rotation steps, each row followed by its count of steps:
The counts run from 0 to 562.
[-22, 148, 190, 30, -18, 23, 78, -167, 102, 51, -3, -44, -101, 107, 116, 323, 0, 3, -112, 135, 335, 139, 15, -111, -147, -99, -282, -65, 209, 138, 119, 110, -139, -187, -66, 140, -65, 250]
557
[-96, -11, 190, 76, -58, 52, 118, -278, 276, 7, -6, 75, -40, 114, -70, -7, -121, 6, 72, 192, 127, 290, -55, -118, -56, 149, -103, -221, 384, -114, -170, 135, -213, -170, -128, -87, 152, 92]
424
[-117, 148, 270, -30, -132, -58, 207, -128, -120, 134, -150, -24, -125, 34, -104, 179, -63, -139, 69, 150, 291, 234, -103, -64, -297, 88, -225, -43, 139, 0, -65, 211, -16, -3, -20, 96, 60, 234]
526
[-139, 24, 18, 48, -210, 115, 12, -39, 198, 87, -191, 99, -38, 91, -77, 31, -129, 9, 22, 118, 125, 419, 21, -20, 69, 244, -125, -149, 178, -185, -120, 185, -248, -81, -145, 238, 98, 106]
462
[25, 96, 302, 199, -120, -40, 282, 96, -25, 115, 3, -10, -25, 20, -46, -10, -43, 30, -21, 113, 350, 195, -43, 45, -20, -104, -306, -17, 106, -231, -88, 271, -172, -76, -175, 135, -60, 213]
217
[7, -43, 56, 26, -66, -76, 173, -141, 9, -1, -147, 22, -59, 108, -100, 240, -74, 79, -176, 99, 421, 114, -56, -24, -277, 93, -106, -46, 60, 149, 12, 157, -375, -87, 6, 269, -35, 144]
517
[53, 254, 95, 113, -66, 92, -21, -263, -21, 52, -37, -190, 91, 79, 103, 46, -268, 58, -53, -52, 159, 193, -177, -94, 19, 124, -170, -140, 345, -65, -4, 214, -268, -75, -64, 170, 149, -10]
127
[70, 16, 182, -15, -135, 28, 187, 54, 77, 32, -176, -130, 150, 73, -157, 170, 16, 73, -16, -49, 325, 283, -188, -68, -224, 69, -133, 28, 156, 194, -34, 163, -177, -104, -154, 235, 92, -113]
56
[-178, -10, 91, -44, -76, -10, 77, -100, 26, 50, -289, 137, -45, 160, -137, 328, -39, -157, 44, 176, 240, 331, -58, -51, -227, 54, -117, -123, 158, 24, -83, 178, -134, -99, 22, 135, 98, 177]
36
[61, 62, 306, -12, -128, -54, 347, -17, 95, 115, -80, -150, -29, 43, -115, -44, 20, 80, 5, 104, 402, 200, -107, -47, -317, 163, -85, -5, 168, 7, -154, 58, -107, -65, -121, 244, -7, 130]
509
[164, 160, 167, -30, -109, 158, 96, -104, 111, 20, -191, -125, 34, -9, 77, 159, -14, 116, 11, -17, 264, 64, -243, -35, -78, 135, -75, 88, 277, 12, 174, 323, -129, -105, -316, 226, 153, -45]
349
[-89, 98, 281, 77, -126, 115, 35, -43, -135, -9, -267, -13, 28, 75, 40, 269, -190, -193, -15, -70, 330, 237, -217, -109, -154, -97, -269, -42, 153, -15, 34, 239, -48, -6, -6, 102, -13, 52]
298
[-77, 130, 201, 90, -150, 234, 83, -210, 58, -11, -11, -14, -116, 76, -23, -6, -166, -41, 102, 134, 232, 128, -165, -188, -108, 112, -210, -87, 180, -106, 67, 341, -253, -121, -206, -195, 83, 14]
419
[4, 7, 49, 28, -216, 162, 137, -65, 50, 80, -217, -52, -133, 9, -163, 111, -214, 66, -40, 92, 318, 169, -172, -91, -188, 294, -51, -16, 112, -11, -1, 203, -313, 37, 5, 262, 151, 118]
501
[-23, -53, 64, 94, -139, 116, 157, -64, 55, 37, -178, -47, -85, -13, -120, 140, -248, 71, -76, 29, 253, 237, -181, -96, -85, 261, -66, -115, 251, -60, -54, 201, -272, 33, 82, 284, 115, 240]
502
[52, -10, 122, -3, -143, -3, 299, -63, 117, 111, -134, -99, 19, 23, -9, -32, -24, 168, -94, -2, 227, 288, -50, 9, -86, 183, -192, -124, 133, -48, -194, 189, -258, 71, -227, 339, -141, -34]
242
[56, 76, 89, 141, -127, 77, 175, -46, -53, 127, -96, -180, -15, 10, 3, -6, -171, 88, -131, -18, 304, 243, -62, -89, -85, 128, -288, -108, 55, -17, -14, 219, -377, 38, -18, 271, -80, 55]
246
[-62, -149, 253, 33, -43, 85, 159, -18, 245, 43, -129, -113, -36, 50, 41, 103, -193, 39, 34, 110, 284, 252, -164, -189, -112, 97, -26, -166, 394, -133, -146, 75, -155, -36, 12, 130, -44, 179]
12
[23, 56, 23, 114, -191, 2, 137, -34, 57, 114, -67, -3, 47, 169, -309, -84, -38, 135, 37, 152, 255, 296, 44, 9, -137, 188, -184, -72, 105, -17, -86, 129, -365, -102, -122, 162, 241, -2]
207
[-54, 52, 238, 115, 1, -65, 16, -246, 92, -166, -74, 76, 23, 144, 114, 150, -213, -69, -45, 117, 324, 28, -180, -22, -161, -122, -65, -24, 282, -73, 3, 179, -206, -251, -204, -79, 57, 61]
146
[-118, -7, 95, 102, -98, 159, 20, -55, 196, -81, -151, 178, -108, 94, 13, 154, -98, -24, -61, 175, 352, 163, -78, -50, 7, 37, -152, -45, 80, -103, 67, 248, -348, -204, -212, 12, -35, 108]
451
[-142, 174, 106, -3, -145, 36, -36, -290, 56, 18, -137, 99, 16, 215, -67, 59, -118, -117, 148, 182, 181, 189, -24, -13, -182, 163, -86, -106, 226, -56, -86, 232, -171, -126, -234, -43, 253, 20]
154
[-19, -66, 198, -70, -131, 35, 268, -255, 101, -67, -255, 20, -8, -2, -42, 272, -109, 22, -55, -31, 183, 166, -230, -105, -294, 140, -89, -75, 212, 82, -35, 241, -113, 47, -121, 154, 42, 22]
534
[-73, -59, 233, -30, -138, -59, 251, -56, 140, 76, -253, 100, -58, -34, -69, 104, -31, -37, 7, 126, 195, 265, -148, 93, -130, 118, -78, -65, 214, -203, -206, 208, -12, 15, -190, 250, 0, 158]
494
[-51, -79, 90, 5, -85, 63, 136, -189, 144, -4, -221, -44, 6, 122, -66, 198, -163, 5, -85, 19, 248, 349, -108, -156, -203, 215, -130, -166, 250, 64, -53, 40, -248, 12, 36, 199, 35, -16]
277
[98, 215, 62, 0, -18, -73, 77, -171, 200, 142, -37, -122, 3, 74, 35, 102, 121, 171, 22, 170, 234, 154, 13, 27, -22, 136, -102, -34, 353, 15, 25, 82, -203, -242, -156, 302, 207, 103]
357
[-93, -68, 147, -7, -56, 88, 162, -227, 130, -26, -166, 106, -209, 49, 27, 255, -132, -66, -136, 134, 327, 176, -164, -139, -230, 107, -171, -56, 153, -7, 95, 162, -255, -21, -7, 75, -93, 171]
264
[-67, 99, 204, 123, -125, 124, 91, -193, -2, -44, -98, 53, 58, 2, 104, 65, -215, -49, 8, -30, 129, 163, -170, -71, -4, 13, -249, -127, 192, -175, -44, 449, -235, -66, -273, -70, -34, -7]
417
[-42, -8, 224, -88, -141, 198, 121, 1, 110, 14, -270, -19, 22, -43, 55, 277, -10, -5, 19, -68, 273, 169, -258, -127, -74, 74, -131, -51, 130, -22, 36, 361, -138, -77, -212, 189, -124, 72]
42
[65, 99, 199, 135, -209, 207, 102, 141, 155, 99, -14, -165, -41, 58, -21, -99, -71, 76, 20, 96, 443, 217, -110, -35, 30, 112, -204, -7, 92, -129, -59, 172, -251, -65, -163, 221, -76, 107]
471
[58, 115, 288, 23, -110, 147, 146, -3, 89, 43, -82, -278, 52, 96, 151, 74, -108, 42, -30, -63, 397, 230, -173, -166, -109, 35, -252, -63, 177, 56, -21, 82, -150, -39, -85, 196, -225, 73]
283
[-86, -22, 82, -7, -116, 92, -6, -290, 238, -115, -179, 134, 83, 187, -13, 100, -149, 51, 26, 99, 204, 106, -86, -56, -108, 150, 18, -127, 293, -14, -41, 176, -290, -184, -249, -24, 177, -13]
158
[3, 225, 165, 59, -115, -62, 1, -2, -98, 75, -196, -65, 119, 227, -115, 191, -21, -67, 35, 37, 328, 340, -49, 39, -227, -27, -189, 8, 229, 91, -91, 71, -115, -150, -33, 260, 251, -35]
326
[-96, 122, 17, -27, -143, 134, -87, -291, 214, -38, -190, 86, 8, 214, 32, 107, -113, 39, 34, 135, 142, 140, 14, -56, -74, 171, -34, -185, 237, -65, -20, 245, -303, -215, -302, 75, 100, -9]
157
[3, -113, 64, 97, -127, 134, 109, 37, 285, -12, -203, 38, 60, 31, -19, 69, -190, 136, -83, -8, 274, 304, -148, 13, 94, 113, -92, -117, 184, -148, -142, 193, -283, -110, -157, 281, -37, 9]
466
[-15, -31, 200, 62, -3, -115, 225, -83, -13, 11, -171, -23, 18, 51, 79, 290, -136, 66, -206, -5, 321, 117, -141, 0, -90, -48, -153, -108, 105, 27, -60, 240, -255, -72, 14, 313, -159, 263]
519
[-60, 3, 128, 26, -108, -8, 59, 37, -51, 128, -239, -126, 127, 192, -149, 35, -123, -35, 22, 34, 317, 390, -30, -85, -213, 143, -160, -157, 154, 24, -196, 79, -288, -15, 66, 257, 80, 27]
20
[-130, 115, 75, 85, -141, 71, -33, -59, 37, -1, -125, 144, -34, 197, -91, 53, -48, -69, -26, 179, 319, 283, 44, -5, -96, 60, -284, -34, -42, -57, 8, 267, -408, -162, -224, 58, -1, -4]
447
